Each path below is one point turned by a fixed rotation once a step. After each direction that follows a path, write how fast that rotation turns it, in degrees a step (0 if it stays still).
Each turn is a multiple of 5 degrees from 10 to 175, or 0.
Each row of a path follows its step; steps can be skipped.
path 1
step 0: 17; -30; -219; -114; 85; -310; 117; -119; 341; 104; 402; 540; 8; 246; -136; 159; 40; -153; -319; -342; -362; 182; 129; 59; 125; -179; 531; 341; -500; -194; -318; 41; -98; 280; 22; -244; -311; 89; -63; -273; -40; -228; -96; -80; -97; 31; 110
step 1: -273; -562; -43; 188; -128; 193; -147; 294; -205; -183; 35; 12; -220; -390; -376; 246; -195; 137; -95; 32; 263; -100; -136; 118; 185; -24; 113; -18; 196; -131; 33; 15; 47; -288; -252; -140; -351; 55; 172; -20; 304; -44; 229; 798; -32; -50; 328
step 2: 71; 101; -23; 16; -389; 113; 267; 114; 50; -256; -210; 45; -259; 545; 67; -4; -140; 50; -219; -117; 199; -36; 364; -447; -122; 129; -400; 103; 128; -69; -233; -363; -149; 54; -194; 31; 262; -256; 267; 432; -386; -229; 209; -46; -292; 385; 77
step 3: 225; 109; -175; -31; -55; 67; -210; 271; 50; 308; -138; 214; 396; 119; 318; 412; 75; 9; 5; 109; -214; 168; 275; -9; 437; 140; 223; -136; -93; 208; -231; 492; 586; -102; -200; 42; 208; -228; 390; -242; 256; 322; -72; -93; -113; 143; -187
step 4: -90; -192; -424; 113; 197; -350; -90; 121; 90; 220; -8; -305; 31; -400; 114; -233; -195; -131; -178; -219; -234; 33; -372; -188; -385; -327; 0; 90; 373; -161; 267; -40; 3; 212; 82; -221; 265; 263; 46; 336; 161; 503; 91; 302; -163; 314; -235
step 5: -58; -37; 271; 14; -246; -325; 121; -27; 121; 122; 73; -223; -156; 737; -248; 269; 22; 123; -163; 489; 68; -128; 84; -532; -27; -323; -209; -3; -133; -51; 410; 149; -239; 303; 53; 32; -233; 232; 159; -193; 183; -107; -320; -70; 150; -219; -157
step 6: -180; -30; 39; 143; 50; 182; -147; -236; 487; 57; 548; 485; 141; -219; -85; 109; -77; 92; -56; 239; 479; 155; 61; 181; 427; -402; 301; -148; -187; 118; 191; -288; 278; -157; 35; -127; 531; -128; -136; 45; -252; -95; -120; 130; -75; 20; -20
step 7: -270; 266; 165; 507; 468; 46; -326; 284; -158; -282; -404; -151; 3; -200; 129; -131; -389; -213; -238; -76; 220; 147; 265; 109; -7; -189; -292; 409; 272; 165; -399; 1; -193; 32; 106; 162; -112; 59; 217; 134; -15; -119; -284; 316; 214; -130; -26
step 8: 280; 64; 209; -45; -84; -107; 86; 543; 96; 250; -62; -128; 68; -106; 1; 185; 11; -104; 102; 378; -15; -321; -61; -189; -147; 315; -405; -513; 89; 197; -196; -221; 278; 362; 93; -100; -240; -388; -304; -80; -410; -131; -115; -162; -406; -75; -239
step 9: 27; 179; -45; 151; -94; 13; -461; -344; -153; 429; 238; -267; 132; -175; 304; -290; -359; 452; 352; -83; 26; 160; -99; 68; -54; 75; 13; -9; 40; 318; 345; 148; -68; -376; -324; -193; 143; -29; 221; -144; -106; 267; -152; -601; -63; -47; 23
step 10: 9; -134; 0; 178; 538; 96; 520; -56; 59; 93; -77; 223; -205; 97; 39; -346; 282; -278; 137; -18; 84; 51; -290; 151; -450; -13; 15; 212; 211; -152; 383; 211; -19; 162; 481; 482; 96; 96; 212; -315; -166; 125; -215; -28; 224; -109; -307
-147; -41; -55; 29; -36; -41; -59; 54; -39; -19; 42; -56; -104; 139; 44; 2; 69; -160; 84; 8; 30; -87; 3; 69; 73; 11; 97; 92; 47; -4; 75; -45; 16; 3; 74; -49; 57; 87; -88; -61; 57; 36; -71; -84; -103; 19; 34 | 65
56; 25; -4; -11; -21; 29; -41; 151; -97; 10; -19; 190; -24; 69; 13; 72; 58; -14; -90; -56; -32; -5; 142; -49; -94; 48; -19; 28; -72; -26; 84; 28; -35; 51; 82; 51; -57; 70; 3; -130; -49; -47; -58; -25; 67; -43; -122 | 145
4; -30; 39; -62; -50; 24; 31; 49; 39; -7; -14; 2; 137; -100; 25; 11; 12; 39; -48; 4; 16; -128; 17; -2; 46; -69; 132; 33; -98; 112; 38; -95; 22; -60; -27; -41; -99; -39; 8; -98; -27; 91; -84; -81; 80; 191; 54 | 130
4; 8; -55; -128; -98; 48; 91; -17; 13; -28; 69; 69; -74; -57; -12; -71; 69; -71; -95; 0; -89; -34; 53; 21; -18; 13; -46; -49; 11; -7; -119; 70; -26; -98; -90; 67; -16; 189; 5; -41; 101; -21; 62; -8; -62; 64; 125 | 20
-135; -168; -92; -37; -9; 17; -50; -40; 97; -56; 61; 108; 0; 55; -41; -82; 24; 86; -11; 107; -107; 57; -87; 41; 10; -61; -14; 45; -39; -9; 105; -23; -23; 74; 21; 93; -92; -2; 68; 37; -53; -50; -63; 17; 61; -60; 95 | 70
20; -41; 94; 8; -62; -1; -136; 0; 72; 11; 6; -8; -18; -85; -183; 9; -19; -49; -44; -50; 34; -32; 55; 11; 135; 72; 10; 68; -17; 7; -143; -118; -98; -56; 118; 14; -35; 6; 67; -12; -86; -62; -25; 56; -88; -86; 16 | 60
-152; -44; 115; -9; 125; 75; 60; -81; -48; -8; 19; 26; 8; -29; 41; 25; 51; 82; -167; -12; 40; -50; 71; 52; 104; -82; -50; 6; -16; -36; -10; 68; -68; 84; 5; -170; -29; -6; -113; -2; 18; -87; 23; 12; -55; -16; -26 | 60
